Small tables with named rows and columns. After each table, cells are looked up by row and column.

Table sepi
|  | geli | zeg | minobi |
|---|---|---|---|
| muz | 147 | 86 | 130 |
| pes | 120 | 63 | 25 |
| tudi | 100 | 117 | 198 |

muz, geli: 147
pes, geli: 120
tudi, zeg: 117
tudi, geli: 100
pes, zeg: 63
muz, minobi: 130
pes, minobi: 25
muz, zeg: 86
tudi, minobi: 198

Table bomonal
|  | rol | pivop | sopevad | ritoro | beb | rudono |
|---|---|---|---|---|---|---|
| sifavi | 5.8 | 4.9 | 2.4 | -0.2 | 0.7 | 2.6 |
| lup | -6.1 | -1.5 | 0.9 | -1.5 | -3.8 | 1.6 |
| fegikol | -6.9 | -0.9 | 1.8 | -3.3 | -4.2 | 1.7 |
| vuveri | 6.8 | 6.1 | 3.3 | 0.2 | 1.2 | 2.9 |
| zekeka | -2.1 | -2.1 | -3.2 | 4.6 | -2.4 | 0.2 |
| vasete | -2.8 | -3.7 | -5.6 | 8.2 | -4.5 | 0.3 |
| bubise | 4.9 | 4.0 | 1.7 | -1.3 | 1.2 | 1.7 |
| saboded | 2.3 | -2.4 | -2.8 | -5.8 | 4.6 | -8.1 |
| mivir | 1.8 | 1.1 | 0.2 | -1.7 | 0.3 | -1.1 |
| rez | 0.6 | -3.3 | -3.3 | -4.9 | 3.7 | -7.8 |
| duz | -7.7 | -2.1 | 2.1 | -4.2 | -3.9 | 2.8 |
| kopod | -1.8 | -2.5 | -4.3 | 7.0 | -2.5 | 0.2 |
| gomar | -4.3 | -2.5 | -2.9 | 4.5 | -3.5 | 0.5 |

What is the pivop of vuveri in bomonal?
6.1
What is the rudono of fegikol in bomonal?
1.7
What is the rol of bubise in bomonal?
4.9
What is the sopevad of zekeka in bomonal?
-3.2
What is the pivop of fegikol in bomonal?
-0.9
What is the beb of sifavi in bomonal?
0.7
What is the rudono of gomar in bomonal?
0.5
What is the beb of duz in bomonal?
-3.9
What is the rudono of vuveri in bomonal?
2.9
What is the rudono of mivir in bomonal?
-1.1
What is the sopevad of gomar in bomonal?
-2.9
What is the rol of vasete in bomonal?
-2.8
What is the pivop of duz in bomonal?
-2.1
What is the rudono of bubise in bomonal?
1.7
What is the sopevad of vuveri in bomonal?
3.3
What is the beb of zekeka in bomonal?
-2.4
What is the sopevad of rez in bomonal?
-3.3
What is the ritoro of kopod in bomonal?
7.0
What is the rol of sifavi in bomonal?
5.8
Which row has the largest beb? saboded

